Each row is where one point has got to under a steady rotation. How many steps took it there?
The counts run from 0 to 345.
-6  -4  -29  -29  -13  -7  9  -17  4  -21  15  3  13  4  -3  6  1  -18  11  22  -22  2  10  0  20  -5  3  -4  5  -6  7  -2  -22  -25  2  -17  6  18  5  -22  -7  -7  -5  -6  -5  -9  3  -1  -8  1  -12  10  17  21  4  9  6  19  27  -13  6  -21  6  -7  18  -5  6  -10  -4  5  -3  13  -19  2  3
278
13  8  1  -36  -19  -14  8  -3  -6  -6  37  -4  -22  -8  9  7  -19  21  22  10  6  7  0  -6  2  -16  -16  15  26  5  5  8  -8  -13  -13  -12  -6  5  3  -10  -1  -9  18  -3  1  -17  2  -23  5  -4  -25  -15  1  10  4  17  -2  22  -5  -14  -11  7  -14  -16  5  9  -12  9  2  5  -2  0  -6  2  5
35
0  10  -9  -7  15  -15  -2  -5  21  5  15  -8  -7  -22  7  -4  6  1  23  6  24  -1  6  -11  9  3  16  13  -7  23  3  8  -7  -1  -5  -13  -10  -3  -7  -8  -3  -28  26  23  -13  -4  -1  -1  2  21  -7  9  -11  10  -15  2  6  14  15  1  0  14  -5  -3  4  -1  0  6  0  6  -12  20  -2  -18  48
263
-17  13  -14  -2  15  -8  8  9  6  -13  15  -18  -1  -23  5  -11  15  -26  25  -13  5  0  -9  -5  -3  13  15  4  5  20  -7  1  -16  -8  -21  10  5  3  -5  -8  2  -16  2  17  -20  3  20  -11  25  18  15  14  2  6  -11  3  4  9  22  -6  8  -4  1  -1  1  -2  -7  -16  -3  -10  -21  1  -11  -34  5
345
1  12  7  -11  -5  -23  -2  -11  -16  -20  16  -4  5  -27  -2  1  20  -9  27  3  7  -3  4  -9  -6  10  1  20  17  13  -12  1  -4  -8  -20  14  13  -13  1  -16  5  -20  4  12  0  -12  13  -17  -2  -18  7  -23  2  4  -16  -7  -4  12  10  -13  10  -7  -7  -8  -11  10  9  -3  19  12  -27  -4  -19  -31  5
124
-3  2  -3  -4  8  -11  -6  -9  0  -10  16  -9  8  -19  11  -15  8  -22  25  6  -1  -2  10  -11  2  11  4  10  -8  12  0  -1  -7  -5  -13  -11  19  -10  -14  -21  5  -16  -7  2  -10  -6  12  -9  7  -5  1  7  -4  2  2  3  5  25  37  -19  8  -1  -12  -10  5  6  13  -9  8  21  -14  3  -15  -38  24
91
-15  14  -4  -25  -2  -10  0  -10  -7  -23  8  -8  13  -17  -2  11  22  -5  22  8  5  1  9  -6  -3  3  9  27  10  17  -6  10  -11  -20  -35  24  -4  3  4  -6  -1  -23  15  8  15  -12  -3  -6  7  -8  -8  -7  7  14  -19  -11  4  4  -5  9  -4  -7  5  3  -17  3  13  12  2  -10  -24  20  -12  -18  11
156
-20  16  10  -15  -4  -6  8  11  -6  -8  16  -16  -11  -13  6  -11  -2  -10  21  11  24  17  -13  3  6  10  -8  11  3  12  -4  2  -1  -11  -26  15  6  3  -2  1  -3  -11  7  25  -16  4  -8  -20  33  28  -13  -8  7  -2  2  -2  11  8  17  -3  -28  3  -4  4  10  5  -9  14  -15  -8  -8  15  10  -12  14
144
-10  6  -19  -20  -9  -16  4  -17  8  -24  4  -6  2  -19  -9  22  23  -12  10  6  -16  3  9  5  -2  -6  6  14  14  9  -11  9  -22  -30  -11  13  -6  8  15  -10  1  -16  14  17  14  -14  4  -4  0  -5  -7  0  5  24  -26  6  0  3  -10  6  10  -10  13  0  -16  -2  14  4  5  -12  -25  15  -13  -9  2
159
-5  11  -9  -15  1  -5  -10  5  -18  -27  2  -1  8  -12  4  -4  2  -7  17  1  -12  -12  -14  -14  20  9  18  4  10  6  -6  -9  -32  -8  -22  24  2  22  -3  -6  -22  -28  5  9  -6  -1  -3  -22  -5  0  9  0  -4  16  -20  -4  16  5  25  -3  -2  -7  4  -5  12  5  18  -12  14  -12  1  21  -11  -3  3
197
3  -2  3  -12  -21  -14  1  -9  0  14  30  -10  4  -28  -10  4  -1  8  27  14  -2  -11  -12  8  5  -10  12  11  8  -4  10  2  -30  -27  -4  -7  -2  20  3  -9  -3  -6  18  13  -12  0  8  -26  14  6  -14  -1  2  40  2  3  -3  6  11  1  4  0  4  -7  -1  -2  14  -11  6  -7  -8  8  -12  10  19
235
-3  19  5  -16  -3  -25  -7  -5  -17  -7  10  -4  -20  -23  -3  6  7  -3  12  12  20  2  -19  -10  18  -7  0  11  6  21  -13  1  -10  2  -7  8  -5  -15  0  -8  -3  -19  4  25  -9  -4  -17  -21  -6  10  -2  -19  2  15  -28  -1  10  -3  7  -17  -3  6  -10  -2  6  10  10  13  21  -7  -28  23  2  2  12
115
-10  10  5  -16  -11  -20  4  -8  3  2  14  -12  -11  -24  -6  8  5  -5  13  22  19  13  -3  10  3  -8  -8  16  -3  12  -3  9  -4  -22  -14  4  -3  -1  8  0  3  -11  16  35  0  -2  -13  -14  21  20  -23  -15  4  17  -12  0  7  2  -2  3  -19  10  4  7  -7  4  7  29  -4  -5  -22  20  10  1  24
148
-4  14  5  -17  -4  -17  -4  -7  -21  -19  18  -10  1  -27  1  -1  15  -5  26  1  5  -7  -2  -10  -5  7  -1  20  16  14  -9  -1  -10  -3  -26  10  10  -12  -3  -13  3  -15  2  6  0  -11  13  -24  2  -16  4  -21  1  7  -14  -5  -2  14  13  -19  7  -10  -13  -9  -10  12  10  -4  19  8  -26  -2  -19  -33  1
123
-6  2  -6  -7  4  -9  -6  -7  2  -10  18  -13  1  -22  15  -16  5  -20  25  2  -8  -5  7  -12  0  7  1  9  -6  13  3  -3  -16  -1  -12  -16  15  -7  -17  -20  5  -10  -5  1  -11  -6  14  -15  11  -5  4  8  -6  9  1  8  6  24  40  -20  10  0  -13  -11  5  4  11  -13  8  19  -12  2  -13  -37  21
90
0  1  -2  -4  -19  -26  10  -4  -9  6  22  -2  -5  -18  -17  -6  -2  -21  17  23  13  14  -21  9  22  -7  0  -9  3  -4  -7  1  -9  -24  8  -3  17  1  15  -18  3  -6  -5  26  -28  0  -1  -11  14  22  -4  -9  16  12  -1  4  1  8  23  -19  -3  -12  3  -2  20  -2  5  -2  3  0  -24  9  -1  18  5
318
-7  11  11  -22  -14  -15  4  2  -24  -7  25  -5  -9  -7  0  -9  -5  -4  27  18  34  18  -8  -4  14  -4  -7  16  9  3  -5  7  11  -13  -23  13  15  -16  4  -13  3  -17  5  7  -4  -13  -11  -14  17  6  -14  -19  12  -5  5  -4  1  14  5  -12  -19  -2  -11  -6  11  9  0  14  0  4  -27  10  -5  -4  5
325
-13  15  -11  -42  -3  0  11  -2  -6  -25  17  -1  6  14  8  3  1  -6  20  17  12  16  15  -12  16  -4  -4  16  10  14  -1  8  1  -9  -27  0  0  2  4  -15  -2  -24  6  -15  5  -16  -17  6  2  5  -21  8  13  -4  6  -1  7  22  6  -6  -13  -11  -10  -5  12  2  -11  15  -14  -1  -11  20  -9  -8  13
70
-4  3  7  -20  -20  -2  0  -2  -14  1  32  -8  16  -14  -1  -5  -4  7  42  11  3  -8  -3  -1  4  -1  14  17  12  -8  10  2  -21  -26  -24  6  9  16  -3  -14  -4  -10  15  -6  -7  -7  10  -20  22  -9  -13  2  1  26  14  -5  -2  16  18  2  -2  -8  -5  -13  1  5  10  -15  3  -2  -5  6  -21  -5  14
238
2  4  -20  -23  0  -22  2  -18  7  -26  -3  6  6  -14  -5  19  3  -5  -7  17  -19  -5  8  0  13  -2  3  1  5  13  -3  1  -29  -17  -9  2  -12  25  6  -4  -15  -25  10  26  5  -3  -4  -9  -17  7  -10  -12  2  22  -30  2  12  -3  9  -1  -8  -7  15  10  -2  -2  13  13  3  -9  4  19  1  5  19
191
-11  9  -6  -10  -13  -16  19  7  10  -6  17  -13  -21  -15  0  0  -6  -19  10  9  -3  21  -11  18  2  9  -20  -7  6  3  -6  2  -11  -24  0  -1  5  10  14  -2  1  1  1  34  -27  5  9  -20  29  32  -12  -7  12  2  1  14  5  10  18  -14  -11  -2  4  5  11  -1  -16  4  -16  -5  -4  4  10  0  0
140
2  7  -22  -16  -14  -12  0  -3  1  -12  10  2  -33  -1  4  1  -11  -12  8  14  1  18  -12  -4  31  -14  -3  -9  4  -1  -4  3  -13  -15  17  -12  4  -8  10  -17  -6  -16  2  11  -9  -15  -12  -8  -10  14  -13  2  8  11  -8  26  10  21  16  -21  -1  3  -8  -13  33  2  2  1  7  4  -13  24  -2  16  0
287
15  -2  -11  -24  4  -16  -3  -7  13  -11  20  -9  -27  -23  20  -1  -20  9  9  -2  -6  -7  6  -10  1  -6  -9  6  7  9  10  2  -20  -3  -7  -19  -8  4  -16  -4  -5  -13  20  14  5  -11  9  -25  -3  1  -16  -12  -12  18  -12  24  7  18  15  -14  -11  23  -5  -11  2  10  2  8  3  15  12  3  1  -16  18
3
3  -8  -15  -14  -13  -22  9  -22  10  -15  13  1  5  -12  -3  3  -1  -29  4  25  -19  12  18  10  4  -1  -19  -2  -6  2  0  1  -6  -21  3  -24  17  4  4  -22  4  -3  -14  16  -9  -7  10  -4  -2  1  -15  -10  11  3  5  10  0  24  31  -27  4  -13  1  -2  7  0  5  6  -5  21  -4  -1  -5  -13  16
97
-5  5  -2  -2  3  -2  -4  10  10  -17  5  -8  -13  -14  21  -20  -10  -20  21  -1  3  16  6  0  1  15  -4  4  -8  1  0  1  1  -18  -19  13  22  -2  -6  -6  -4  -27  9  20  -2  -10  -2  -12  25  9  -10  -1  -13  -10  2  11  11  26  25  0  -21  15  -3  -8  15  6  7  9  -7  15  3  14  10  -29  21
176
4  10  3  -7  -6  -29  0  -13  -12  -17  13  -2  5  -28  -7  3  20  -13  23  4  3  2  6  -2  -6  11  1  15  14  11  -16  3  -2  -12  -14  13  16  -12  6  -17  7  -19  2  16  1  -13  16  -12  -6  -15  6  -23  1  0  -19  -5  -7  12  3  -13  12  -11  -3  -6  -14  5  8  0  19  10  -29  -4  -19  -25  7
125
0  -4  -17  -18  -4  -18  3  -24  6  -12  10  6  30  -8  -12  4  14  -17  16  28  -3  -1  20  -2  17  -2  19  6  -5  5  3  4  -9  -21  -6  -9  8  11  3  -24  -4  -27  7  5  -1  -9  0  12  -12  0  -6  5  7  12  -5  -10  1  13  24  -2  8  -16  7  2  5  -6  17  1  1  8  -13  17  -20  -6  36
274
14  7  -9  -15  1  -30  -5  -17  5  -9  15  -3  -27  -21  7  2  -2  1  12  11  18  5  7  -14  10  -10  -8  9  3  18  -5  6  3  4  4  -18  -2  -23  -2  -14  2  -21  16  21  -1  -15  -2  -12  -17  4  -10  -19  -3  6  -22  15  2  15  7  -21  -3  15  -13  -8  7  7  3  16  14  20  -17  9  -4  -12  24
296
6  7  -1  -5  -9  -32  2  -15  -6  -19  13  0  4  -27  -10  8  22  -15  19  6  -3  2  5  0  -6  6  -1  11  15  9  -17  6  -2  -19  -7  9  17  -11  14  -17  8  -16  3  23  -1  -13  20  -11  -7  -13  3  -22  4  2  -19  2  -7  14  4  -14  14  -11  -2  -5  -14  5  7  -3  17  11  -28  -3  -17  -22  7
126
1  0  -20  -16  -1  -29  15  -15  4  -13  21  1  7  -20  -12  9  6  -17  5  16  -16  -6  1  6  9  2  1  -6  11  9  -3  -2  -23  -8  5  -20  0  17  6  -16  -1  -1  -3  19  -25  9  23  -13  -11  12  5  -13  18  17  -16  3  -2  7  29  -26  12  -22  7  5  4  -5  -8  -10  0  2  -5  -10  -16  -6  4
309
9  0  -13  -26  -28  -10  13  -11  9  -10  24  6  -3  -1  -4  11  -1  1  26  13  -11  13  12  8  4  -7  1  3  20  -14  -1  11  -7  -42  2  -1  8  13  23  -19  -3  -12  16  2  3  -24  11  0  1  -7  -23  4  8  13  9  17  -11  26  -6  1  6  -10  -1  -16  7  -3  -3  -6  -5  2  -10  7  -17  8  4
245
-4  14  -23  -14  6  -26  13  -9  17  -20  12  -7  -15  -21  -6  19  22  -11  9  -2  0  8  2  -1  -4  -1  4  5  19  24  -14  11  -11  -12  -3  2  -13  -2  16  -8  7  -15  13  28  -7  -7  17  -3  -4  14  5  -2  10  11  -32  14  -5  3  -10  -7  13  -5  6  3  -9  -5  -14  2  1  -12  -28  2  -10  -13  2
339
9  2  -6  -1  -12  -19  -12  -1  -11  -14  -1  7  -4  -21  -5  -5  3  -11  16  4  -9  -4  -20  -4  24  1  21  -2  5  -2  -12  -3  -24  -20  0  18  12  9  8  -11  -15  -32  6  24  -4  -9  -4  -20  -9  -2  6  -5  -11  18  -22  3  8  8  16  1  4  -1  5  -9  12  3  27  -11  26  -6  -12  23  -5  10  10
200
-11  19  -9  -38  6  -11  13  -2  -8  -31  23  -12  -9  -9  7  8  8  1  21  -2  10  8  8  -12  -6  3  -9  22  27  20  -7  6  -3  -1  -32  9  -9  -5  3  -5  2  -14  14  -3  4  -12  8  -12  5  1  -4  -11  13  0  -13  5  -3  11  -6  -11  -7  -6  -9  -2  -6  5  -21  9  -7  -5  -19  -1  -13  -27  -7
334
-5  2  -16  -8  2  -11  -5  -8  10  -4  17  -18  -13  -27  12  -6  4  -20  19  0  -13  -6  1  -11  -1  -2  -2  6  -5  14  4  -2  -24  -5  1  -22  4  -7  -13  -19  8  -2  -3  5  -11  -5  14  -18  7  -1  -2  12  -2  24  -4  18  7  20  32  -22  17  4  -11  -14  6  4  11  -15  10  11  -13  5  -12  -27  16
88
-9  -1  -11  -22  5  -7  -1  -16  1  -10  22  -6  30  -10  1  -6  8  -7  28  16  3  -11  18  -11  8  6  16  16  -4  11  11  1  -16  -8  -23  -12  5  11  -15  -16  -4  -20  10  -8  -3  -3  4  0  1  -2  -7  7  3  14  3  -11  5  16  31  -3  2  -11  -1  -3  2  0  11  -2  -7  10  -5  11  -21  -27  35
271
